Rotation paths and how fast each direction turns (degrees each step)
Each turn is a multiple of 5 degrees from 10 to 175, or 0.
Each row of a path follows its step; steps can be skipped.
Rotation 1:
step 0: [  2.4  -1.7  15.9  -4.9  -3.0  32.4 -26.9   4.7 -24.3  37.7  35.8  -3.4
 -16.7  16.4  22.7  43.7  11.0  39.1  35.3 -22.3   1.4   4.1  32.2 -18.1
 -24.6  20.0   7.4 -15.8  19.6  -8.7 -19.9  15.0  25.0  24.3  16.4  -5.9
 -24.6  11.4   3.1 -28.2 -11.1  -9.8   7.7  13.6  -8.5  -4.1  -3.2   8.3
 -15.8  16.4   1.3 -15.2  14.4   1.2 -12.0 -17.8  26.4  -1.1  23.0 -23.7
  35.2  -7.1 -23.0   3.5 -13.9  31.9  -8.4   1.6  24.8  -7.8 -30.1 -26.2
  33.5  -4.2]
step 6: [ -9.9 -27.2   7.8  21.9 -29.2   7.1  17.6  22.1 -29.7   6.8  28.3  30.6
 -22.3  14.6 -14.2  24.5  38.0  -0.1  24.1 -38.6  36.7  -7.2  10.6  -7.0
 -17.8   8.7 -13.1   2.2  -3.9  -7.7   1.2   5.6  22.5  49.8  10.5 -13.0
 -24.2  11.1  -7.4  26.5  -2.1  11.8  30.2 -41.8   7.1   5.3 -22.4  18.6
  -9.6  27.8  13.1  -4.8   6.6  27.8 -36.8 -13.1 -10.9   1.1 -10.1   2.5
 -31.4 -11.1  12.6 -21.0   2.7 -11.4  20.3 -25.0  -9.5   9.3   4.9  -1.5
  17.3  18.4]
step 8: [ 14.8 -13.0  25.2 -34.7  11.8  46.1  24.4  -1.2   1.6 -21.8  25.2  10.6
  -6.8  15.2 -13.8  10.9  -3.0 -27.8  -2.8   8.1 -23.8 -24.7  15.8 -18.0
  15.0  22.8  -5.9  12.7 -17.8 -30.5   2.8  -4.4  -1.8 -16.5   2.5  14.2
 -17.7 -18.0  14.1 -32.0  12.8 -28.1 -13.5   1.1  57.9 -29.5 -30.2  -3.3
  12.9  17.5  -8.9  17.6  10.2  15.9 -13.1  25.0 -12.0  -2.9  20.8 -15.5
   7.5 -13.4 -41.6  25.3  29.0   4.0 -20.4  -5.7 -13.0 -20.1  26.2  15.3
   4.3  12.7]
step 15: [-27.3 -27.5   7.1  19.2 -26.7  11.5  12.5  35.1  31.2   9.7  29.6   5.1
   8.3   3.1 -13.3  22.8  32.3 -23.7 -11.9  -3.8   0.6  -3.3  22.9  -0.6
 -48.0   3.0 -42.3  -9.8 -16.6  23.0 -38.9  31.0  40.8  10.7  -5.8  -1.2
 -30.4 -21.5  29.0   9.9   3.7   1.4  12.6  19.8   9.5  -0.4   9.3 -25.6
  -2.1  32.9  18.1  11.0   0.3  -9.6  25.3 -17.4 -36.2  -3.0   0.4 -17.2
  12.8  -0.8  -9.6   0.9  20.5  15.5  31.9 -14.9   0.8  -2.9 -15.9  -0.1
   4.4  -8.3]
step 18: [-19.1 -16.0  28.4   5.1 -12.6   6.3   9.0  24.6 -22.6  36.6  25.2   7.0
  -2.0  11.7 -43.7   6.0  11.3  -4.1  25.5  -2.8  -6.1   8.6  15.6 -12.6
 -11.3   2.6 -16.0  17.5   3.8 -16.9 -13.7  23.6  31.4  29.0  -8.2  28.4
 -29.2   3.0 -17.6   4.0  29.1 -31.9   3.1 -12.3  47.2   4.1  14.9  26.8
 -37.1  34.2 -15.4  -9.5  22.8  40.9 -17.9  -2.2 -23.8 -11.8  -1.1   5.6
  12.5  -7.2 -23.1  11.5  -0.7  11.0  34.1 -27.0  13.9  -9.4   1.4   9.8
  10.4 -19.4]
step 19: [ 11.1  -7.0  24.5   1.3  -3.5  24.1 -19.1 -13.9  23.7 -28.6  -4.5   8.7
 -37.1   1.3 -28.7  18.1  11.8 -13.3  21.6 -53.2  36.4  39.0   6.5  11.6
  -4.9  26.4  24.6  28.5   0.4   7.9 -29.1  22.7  38.0  10.5  28.2 -18.6
  -8.6   3.6  -0.9   4.7  12.8 -17.3  30.5  -3.1  -7.8   9.0 -41.6   4.4
   2.3  16.4  10.0 -31.5 -21.5   3.1  -9.9  20.7  -6.4   7.1 -14.3  20.3
   3.8 -24.7  -5.5  14.7   2.3  11.5  19.3  27.2 -25.5  13.6 -15.0  12.0
  14.9   7.9]
step 23: [ 23.3  -8.1  23.2  -0.7   2.1  24.7 -22.6  30.6   6.5 -36.9  36.8   1.0
  -8.0  13.4  -3.6  61.7  -3.5  12.1  14.4  23.2  42.0 -24.1 -11.7 -33.7
 -22.7   9.8  34.3 -20.5 -17.0 -32.5  21.5 -23.2  12.7  -2.3  26.5 -24.6
 -17.1 -29.3  -3.0  10.5 -16.7 -13.8  -9.3  -9.6  13.0  -2.9 -26.3   0.5
 -23.4   7.3   2.1 -21.6 -14.8 -12.9  -9.0 -17.8 -12.3  13.3   7.4  -3.6
   8.0  -7.8  19.7  -4.1  -6.7  -2.3   6.7   2.2  22.5 -32.6  25.4 -23.7
   4.0   2.5]
step 26: [ 27.5 -21.6  19.0 -24.3  16.6  23.5  -8.0   9.7  -7.3 -44.8  10.4 -19.3
 -39.8   7.9  30.2  11.1  25.1  14.6 -10.1  27.1   8.9   0.3  -5.2  -0.9
  11.2  31.4 -25.1   5.2 -20.9  -9.5  23.9  -5.2  29.4 -23.1  14.5  -4.6
 -31.7 -23.4  -9.9 -16.2  -6.2   0.4  34.1  -5.7  29.0 -12.2 -28.4  17.7
 -31.1 -30.3  10.3  12.2  16.1 -14.8 -13.9 -13.4  -2.0   5.9  22.8 -45.2
  -5.4   4.9 -10.6  -5.6 -16.5   6.1  20.1 -23.9  -0.8  -2.8   1.1  -1.1
  44.0   3.5]
step 28: [-35.0  13.9  32.8  -5.9 -31.0   7.6   5.6  13.6   8.7  -2.0  17.5  20.1
 -30.4  -4.8 -11.8   8.1  -2.0   8.6  -6.5 -15.0  20.2  16.4  22.2  -0.9
  19.7  -2.5  -9.0   3.4   0.3 -47.8 -51.5  17.5  56.9  -8.6  22.4   7.0
 -16.8   8.3  -4.4  35.6 -24.2 -37.6  -3.6   1.8   9.0   3.4  21.4 -18.3
  12.8   4.0  14.7  14.0 -18.5   9.8  23.0  -5.7  -9.6  -6.5   2.3  19.2
  18.0  25.7 -39.4  10.9  28.5   2.1  11.3  -5.0 -16.2  -1.1  -7.7 -13.7
  -3.4  35.7]
[ -1.5   3.2   4.4  -9.1  -3.8   3.2   3.0  -4.1  -4.4  -4.5  -3.4  -1.7
   0.8   1.6   1.7   1.7  -6.1  -6.9  -6.4   0.5  -0.1   0.7  -1.4   3.4
  -4.1   5.2  -9.9  -0.4   6.6  11.0  -3.3   1.4   0.7 -11.4   2.4  -5.0
  -2.3  -4.2   7.9   3.1   9.5   3.1   5.1  -2.3   2.5   4.1  -2.7  -0.8
   2.1  -1.1   2.2   4.1   3.3  -2.7   4.1  -4.0   4.5   5.2  -1.6  -7.1
  -5.5   5.8  -8.6  -0.7   2.6   2.1  -2.1   3.1  -4.4  -2.6   5.0   4.8
  -4.3  -3.9] -> 60
[  7.2  -0.4   0.0   0.3  -4.4   2.0  -3.9  -5.6  -3.2  12.0  -4.1  -1.0
   4.1   8.2   1.2  -3.6   2.4   1.6  -1.9  -3.3  -5.0   1.2  -2.8  -4.3
  -7.2   3.1  -2.1  -1.4   0.5  -0.5  -0.9   6.8  -1.0   9.1   4.2  -4.0
  -5.9   0.1   0.9   3.7  -2.9   1.0  -3.4  -4.8  -0.7   3.4   4.4  -4.1
  -1.8  -0.2  -0.4   5.4   7.4  -5.5  -2.1   4.6   1.9  -1.6  -3.2  -2.6
   3.4  -3.0   4.9  -2.6   1.8   0.8   8.5  -3.9  -1.6 -13.2  -5.6  10.4
  -5.1   8.2] -> 120
[ -9.4  -3.0   3.7  -3.6   2.0  -5.5 -11.2   1.9  -0.6  -6.5  -5.2   0.5
   3.8   1.3   2.2  -4.5  -4.0   2.2   4.3  -2.2  -0.1   6.0  -7.7   1.4
   4.5   1.7   0.3  -0.9  -6.4   2.5  -8.2  -7.5   2.2   6.1  -3.2  -1.4
   4.6   3.7   3.7  -5.8  -4.8  -3.3   1.9  -2.7   5.2   8.0   1.3   4.8
  -3.4   3.6  12.9   1.1  -4.0  -2.9   7.2   4.0   4.7   4.7   3.4   3.7
   3.2  -2.1  -0.4   5.0   0.9  -3.6  -2.4  -0.8  -5.6  -4.0   3.3   3.5
  -0.5   6.5] -> 120
[-9.2 -2.1  6.3 14.2  4.5  3.9 -5.7  0.9 -0.3  1.3 -5.9 -1.7 -2.5 -0.3
 -3.0 -5.9 -5.0 -4.0  3.3  5.7  3.0 -0.7  2.9 -2.2 -2.4 -4.9  0.2  4.9
 -1.1  1.4  7.5  5.5 -0.2 -4.7 -2.8  1.8 -4.9 -7.9 -5.3  0.1  6.9  3.7
 -4.5  6.9 -0.8  4.7 -2.1  4.4  8.9 -1.4  1.4 -3.6  3.9 -0.4  0.5  1.7
  2.6  4.9 10.1  0.4  0.4 -1.0  4.4  5.8 -1.9  6.8  0.1 -2.5  0.1  0.7
 -1.5 11.5  0.6  2.3] -> 130
[ -4.6   0.7  -3.7   4.0   6.5   8.2   0.9  -5.8   1.4   3.1  -1.2  -7.8
  -6.8  -1.8   2.6  -2.8  -0.5   3.6   6.8  -2.8  -0.7  -0.2  -3.9   3.9
  -0.9  -1.7  -8.2  -2.7   1.9  -8.9  -3.6   3.6  -6.3  -0.1  -3.1  -3.6
   0.8  -4.3  -0.1  -4.3  -3.8  -6.3   1.4   2.5   7.7   1.9   0.4 -11.0
   6.9   1.1  -4.0   6.8  -0.8   3.1   2.8  -0.2   9.4  -1.5  -2.6  -4.9
   2.9  -8.7  -0.9  -6.7   0.8  -7.0 -10.5  -0.6  -0.2   0.0   1.8   0.3
   4.1  -5.4] -> 85
